One turn moves each row of this set onto another row. After a few examples, where does it send each row asked below?
q_787: 1,-2,50,26,13,27,-10,0,-10,9,-1,27,2,43,-1,-5,9,43,-12,12,1,4,-37,22,-35
q_391: -1,-44,39,-8,41,-28,-16,0,-18,6,6,52,6,-26,-10,-2,0,20,-19,-9,15,0,-5,4,-77
q_758: -2,-17,24,8,26,20,-36,-11,13,23,20,38,18,56,-16,-14,29,23,-40,-3,2,-19,-39,6,-45
q_266: 21,-13,31,25,37,20,-21,30,-21,17,-23,19,1,40,-3,12,-7,31,-48,-5,-9,9,-4,14,-50
q_645: 17,-17,37,17,11,30,-1,-12,-3,1,-2,22,1,40,4,-7,14,34,-8,10,-2,-8,-24,31,-24
q_485: 4,-43,45,16,24,-8,-4,-2,-33,-16,-18,36,-7,15,-2,13,-11,38,1,-1,-7,4,-10,36,-44
q_938: 2,-5,59,23,10,30,-15,-2,-9,11,-14,22,13,22,-7,-13,7,38,-5,10,-12,15,-27,28,-41
q_490: -8,-35,-5,-9,23,-8,-28,-4,11,8,5,42,15,25,-27,-18,13,27,-50,-15,11,-28,-18,-14,-63
q_322: -6,-30,60,13,30,-19,-23,0,-26,-13,-7,28,8,-8,11,9,-13,18,0,9,-3,1,-10,25,-53
q_187: 4,-19,-11,29,38,-13,-13,-19,-17,-1,19,46,20,28,-9,-15,10,-14,-13,-20,-3,-20,-18,-4,-67
q_457: -2,-37,37,15,25,-8,-31,18,-31,46,-30,44,19,3,9,-6,24,13,-22,-10,-27,17,-20,8,-41
q_693: 4,-18,0,37,35,-8,-9,-9,-17,-16,31,35,7,22,-14,-20,9,-19,-15,-13,0,-13,-13,-2,-51
q_247: -9,-23,62,22,26,-11,-7,2,-30,-8,-13,44,-1,2,3,14,-8,36,0,9,-4,8,-16,26,-56
q_915: 2,-49,26,-10,32,-42,-14,-2,-16,-2,18,40,3,-19,-14,-10,15,13,-30,-8,16,-4,-7,5,-64
q_664: 25,-27,31,22,33,11,-27,36,-12,26,-23,21,-10,28,-8,17,1,37,-42,-15,-18,1,-11,3,-55
q_138: -1,-34,12,-13,32,-12,-37,-12,2,13,13,49,25,12,-19,-23,8,14,-52,-23,17,-22,-17,-12,-69
q_251: 19,-11,0,19,45,28,-7,-2,-4,9,22,22,-7,42,-22,-1,24,14,-33,-4,-9,3,-3,14,-73
q_524: -3,-27,3,5,30,-15,-8,2,-27,36,-4,39,22,-14,12,-15,1,-2,3,-5,11,-2,-20,-13,-44
q_507: 9,-44,12,-26,31,-6,-28,0,9,10,-6,49,30,12,-21,-25,0,-2,-43,-15,8,-15,-25,-12,-66
q_723: 14,-11,-2,21,33,17,-11,1,1,-3,18,24,-23,29,-28,11,15,18,-39,-2,-17,3,5,9,-63
q_759: 3,-25,33,23,26,23,-30,2,16,24,4,37,18,58,-32,-13,27,31,-27,-7,-8,-18,-41,9,-48
q_730: -18,-31,9,10,35,1,-20,3,-24,24,2,31,24,-8,17,-25,8,-12,8,-1,0,-6,-21,-10,-42
q_121: 3,-63,31,-21,39,-22,-12,4,-21,4,-10,50,3,-12,-24,-1,-3,17,-15,-10,3,12,-11,13,-71
q_116: 15,-25,24,2,22,19,-26,-14,21,14,8,42,27,50,-11,-18,28,1,-36,2,-7,-24,-35,10,-37
q_406: 0,-33,38,15,35,-15,-24,20,-32,46,-24,47,13,6,7,16,15,11,-22,6,-17,20,-12,17,-33

q_723 moves to q_730
q_915 moves to q_938
q_138 moves to q_247
Now find these:
q_485 moves to q_116
q_524 moves to q_266

One turn moves each row of this set onto another row. After a few examples, where does it send each row asked below?
q_496: 5,-1,-22,-27,17,71,27,-5,-15,55,11,10,7,4,-19,-8,-5,8,11,7
q_818: 3,6,-32,-9,-6,48,9,25,-31,9,12,27,9,18,-34,2,1,-11,-19,-2
q_881: 11,1,-29,-31,-14,36,5,-2,0,29,14,7,47,4,-3,25,-16,-28,35,17
q_264: 20,11,-36,-25,7,37,-14,-8,-5,-4,15,66,31,-11,-26,10,-23,8,-9,15
q_752: -5,-9,-37,-11,-12,28,20,-38,-2,43,23,20,31,-14,-35,0,6,-19,19,-12
q_546: 32,13,-16,0,5,21,-30,-15,-6,5,36,54,32,12,-30,-7,-6,9,12,10
q_941: 31,-25,-49,-7,9,28,-6,-13,3,18,32,53,14,-1,-36,16,-15,-23,-6,-13
q_229: 20,0,-38,-10,8,43,26,-31,-31,28,20,40,19,-30,-35,12,-4,0,-16,10
q_891: 31,-23,-71,-24,21,33,9,-28,6,33,8,14,-2,12,-41,2,8,-7,8,10
q_348: 39,2,-11,12,-7,24,-2,-20,-3,-13,21,35,29,8,-38,-5,-19,-8,-6,13
q_475: 29,-9,-33,2,-13,22,-1,-22,-17,5,32,21,9,-4,-42,1,28,-33,13,24
q_721: 8,22,-53,-23,22,41,9,-2,2,27,34,5,26,10,13,-3,-2,14,26,21
q_879: 21,-4,-20,-32,20,40,10,-12,8,25,20,1,18,15,-21,-27,12,-6,40,39
q_518: 26,36,-36,-18,-6,27,-5,-41,18,14,19,44,2,3,-24,6,1,1,-17,31
q_349: 53,0,-28,-9,-8,27,-6,-4,-21,27,18,38,35,-11,-28,5,2,8,-15,40
q_568: 17,15,2,-29,-4,23,-11,-6,1,40,21,-15,18,17,-24,-9,-17,-12,4,20
q_687: -3,2,-23,0,12,31,13,-20,23,17,23,-12,9,26,-15,0,-2,-6,33,19
q_139: 27,10,-43,-26,9,57,0,-9,1,17,-17,13,23,27,-30,4,-4,-19,40,27
q_557: 11,2,-33,-26,9,33,23,-3,10,54,15,2,26,9,-5,-1,24,-6,22,39
q_824: 36,-5,-24,-4,-15,27,-21,-11,13,32,35,53,-6,-14,-11,-2,2,-4,9,16
q_700: 23,12,-11,-17,29,45,8,-6,-20,20,5,-5,20,13,1,23,-13,4,29,13
q_615: 1,-7,-43,-31,-2,44,7,-1,15,39,35,8,14,32,-13,19,-22,-5,9,-14
q_227: 30,3,-50,-12,30,55,-13,-33,-14,35,23,40,11,-24,-16,5,8,-5,-2,34
q_830: 34,17,-30,-5,5,26,-19,-25,-7,17,17,17,14,-5,-60,8,17,-15,-18,4
q_452: -12,8,-50,-36,18,49,9,-3,19,21,14,26,12,12,-5,2,6,7,40,9
q_453: 21,9,-19,0,-2,19,33,-12,-11,7,20,57,-9,-1,-14,-2,3,-9,-6,23
q_574: 8,-20,-9,-7,-13,63,-21,-15,-13,45,26,24,17,3,-37,1,-22,2,-1,8
q_583: 15,21,-47,-42,-15,53,29,-2,-16,44,4,22,30,9,-13,-18,-15,-2,9,21
q_40: 10,11,-37,-15,22,23,6,-37,-1,-1,40,50,24,12,-13,22,0,-21,-2,-8
q_614: 32,1,-37,-44,-3,53,8,-21,3,26,22,18,28,30,-31,8,-15,-6,-36,12
q_18: -3,15,-36,-11,42,20,-1,-8,-7,30,16,6,5,-9,-21,11,10,-10,-8,-12
q_465: -22,7,-34,-15,7,18,7,-8,8,21,27,20,30,31,-19,3,-6,-13,41,31
q_425: 35,11,-26,-22,-12,19,3,-28,-15,-1,36,26,30,-8,-34,-2,-8,7,-7,49
q_628: 30,3,-45,-6,14,33,4,6,-13,5,23,62,29,-8,-14,-16,-17,-10,-6,36
q_454: 5,-4,-36,-19,10,36,-3,9,-8,21,12,29,-4,42,-21,-2,-37,5,28,1
q_331: -3,13,-29,-23,-7,42,6,2,5,36,5,-9,7,30,-51,-1,6,-24,4,19

q_229 moves to q_615
q_546 moves to q_879
Now find these:
q_454 moves to q_475
q_264 moves to q_687
q_891 moves to q_818
q_453 moves to q_881

One turn moves each row of this set onto another row. After a few examples, where does it send each row asked below?
q_685: -7,-6,-32,-1,-6,-53,-7,-36,13,-5,15,-20
q_620: -25,-14,14,17,9,-41,-35,-56,9,-1,13,23
q_297: -17,9,-32,1,2,-67,-15,-29,21,-7,12,-30
q_671: -16,17,-33,-4,34,-50,-23,-6,6,6,-4,-16
q_651: -17,0,8,6,-7,-55,-49,-55,-2,-20,35,4
q_499: -19,15,25,10,15,-36,-48,-36,0,15,-6,22
q_237: -10,29,-31,-12,13,-35,-31,-4,5,12,-4,-5
q_336: -1,11,-33,-13,4,-23,-22,-13,-1,11,2,4
q_22: -6,3,13,0,-12,-42,-49,-50,-14,-11,27,12
q_956: -19,-8,-42,1,28,-51,-11,-23,11,-6,11,-12
q_357: -26,20,21,17,24,-64,-46,-59,-11,-6,5,6
q_757: -20,-5,-45,-2,8,-44,-17,-29,20,-9,21,-6
q_466: -14,26,-25,-2,7,-66,-23,-16,16,2,1,-33
q_111: -22,6,17,17,17,-57,-38,-67,-13,-8,11,12
q_27: -2,30,-19,-8,2,-52,-23,-10,5,12,-7,-25
q_193: -26,14,9,8,1,-66,-57,-49,4,-21,32,-4
q_306: -40,13,17,20,24,-61,-50,-42,20,-1,6,8
q_989: 8,16,-20,-11,-7,-39,-15,-17,-3,14,-4,-15
q_477: -8,-13,-39,-4,22,-38,-8,-23,1,0,8,-4
q_445: -3,19,19,-3,-8,-41,-56,-39,-18,-2,18,10
q_770: -15,16,23,12,18,-51,-42,-58,-20,0,2,14
q_94: -6,13,-30,-8,28,-38,-19,-6,-4,12,-7,-8
q_204: -20,23,23,14,22,-57,-46,-56,-16,-1,1,10
q_35: -2,-2,-33,-8,22,-32,-12,-15,-6,9,-1,-2
q_126: -12,32,20,-1,0,-52,-63,-33,-11,-4,14,1
q_146: -37,-6,13,21,18,-56,-41,-54,20,-7,14,13
q_511: -29,13,-43,-1,17,-55,-26,-20,25,-9,15,-15
q_596: -23,7,-39,1,34,-57,-19,-14,13,-2,4,-18
q_545: -23,30,-35,-6,20,-51,-33,-7,18,2,3,-15
q_439: 6,-2,-27,-7,-11,-39,-7,-30,1,5,7,-12
q_263: -23,30,14,5,4,-65,-64,-38,0,-13,22,-6
q_133: -7,-6,-40,-9,2,-28,-14,-26,7,0,15,4
q_318: -26,12,17,18,22,-64,-42,-64,-9,-9,10,8
q_553: -16,-4,21,11,8,-31,-39,-47,-1,10,3,28
q_590: -31,23,24,14,23,-51,-53,-33,10,9,-5,12
q_26: -16,8,20,14,15,-51,-38,-64,-18,-3,7,16

q_357 moves to q_318
q_263 moves to q_193
Now find these:
q_27 moves to q_466
q_237 moves to q_545
q_477 moves to q_35
q_499 moves to q_590

One turn moves each row of this set onto another row. After a few examples, where does it send each row asked below?
q_997: 11,-12,-9,-26,-9,-6,20,27,7,4,25,19,-12,22,10
q_856: 7,-4,18,36,-9,-13,-11,21,-12,5,31,4,4,3,-9
q_722: 2,2,-18,13,-13,16,1,31,0,15,3,-31,6,2,-20
q_199: -6,-3,-25,14,7,8,-16,27,-1,4,28,-12,-7,40,-3
q_846: -36,-28,1,1,19,21,19,-1,-3,8,5,1,-1,18,-4
q_155: 6,-9,0,1,13,2,37,25,14,-9,7,-3,3,-12,-30
q_699: -1,10,8,17,-6,26,-2,5,-16,-11,37,-5,-21,-3,-3
q_945: -5,15,-18,-5,-16,-16,37,8,-17,25,27,-1,-12,18,-3
q_606: 2,-3,-10,9,-35,4,0,26,6,14,14,-13,1,-4,-30
q_274: -1,16,-5,10,-3,2,10,-31,16,-3,-19,10,2,14,-2
q_414: -1,-8,-3,13,-13,18,8,-7,-9,-7,29,-25,-25,-6,-6
q_42: 6,9,15,-22,3,17,15,7,24,6,27,0,24,-6,7
q_513: 2,4,-20,-3,17,-8,-13,-23,-1,15,-11,23,7,-18,-9
q_142: 8,2,-19,18,26,-22,2,-7,17,3,-14,15,2,-3,9
q_206: -8,-9,19,-17,30,-4,-1,-4,12,5,28,-17,26,10,-4
q_300: 6,-5,-5,37,-1,-2,-6,30,5,5,41,16,-2,-1,-12
q_789: 9,23,4,-14,20,-16,10,16,0,22,34,-10,25,9,13
q_295: 10,15,-16,-9,22,1,-17,-15,-3,7,-11,28,9,3,-22
q_692: 10,14,-22,8,17,-11,-6,-28,-4,12,-11,16,8,1,9
q_65: -9,0,-23,5,11,6,-22,27,1,-13,32,-22,-13,10,-4
q_506: -40,-14,-19,7,0,-24,12,-1,1,18,33,5,-5,14,-16
q_228: 6,-26,11,4,-2,14,-10,14,-30,22,17,-6,-13,21,-1
q_925: -36,3,-11,22,-3,-33,13,15,1,12,21,7,14,15,-11
q_421: -10,20,4,-13,-26,-4,33,4,-24,9,17,3,-11,9,3
q_707: -7,-24,9,9,-17,16,-17,23,-12,23,5,-5,5,16,5
q_517: 12,20,-19,0,-1,-8,-11,-25,11,-3,-7,24,12,8,4
q_354: 3,2,-12,-15,25,3,-3,-5,-6,15,-14,25,-16,-14,6
q_783: 16,15,-9,-15,8,-10,-15,-26,0,-7,-11,13,7,10,-16
q_71: -22,-24,-1,8,17,21,28,-4,6,9,21,12,-6,19,-26
q_368: 18,-26,4,-3,12,-12,32,18,14,-5,18,1,-2,9,-27
q_922: -24,11,6,-27,1,-4,-1,-6,-1,25,33,-9,16,-7,10
q_277: 3,-4,-3,-24,14,-14,6,37,-4,-12,24,18,-8,22,8
q_641: 6,30,-8,-10,10,-16,-3,-1,-8,11,-9,24,-6,-6,-33
q_851: -10,14,-4,-12,6,-18,-21,-16,2,-3,-8,21,-2,31,-15
q_633: -21,23,7,1,18,8,11,0,11,23,33,-2,33,4,-18

q_846 moves to q_277
q_856 moves to q_722
q_295 moves to q_517
Now find these:
q_206 moves to q_789
q_199 moves to q_300
q_997 moves to q_506
q_641 moves to q_274

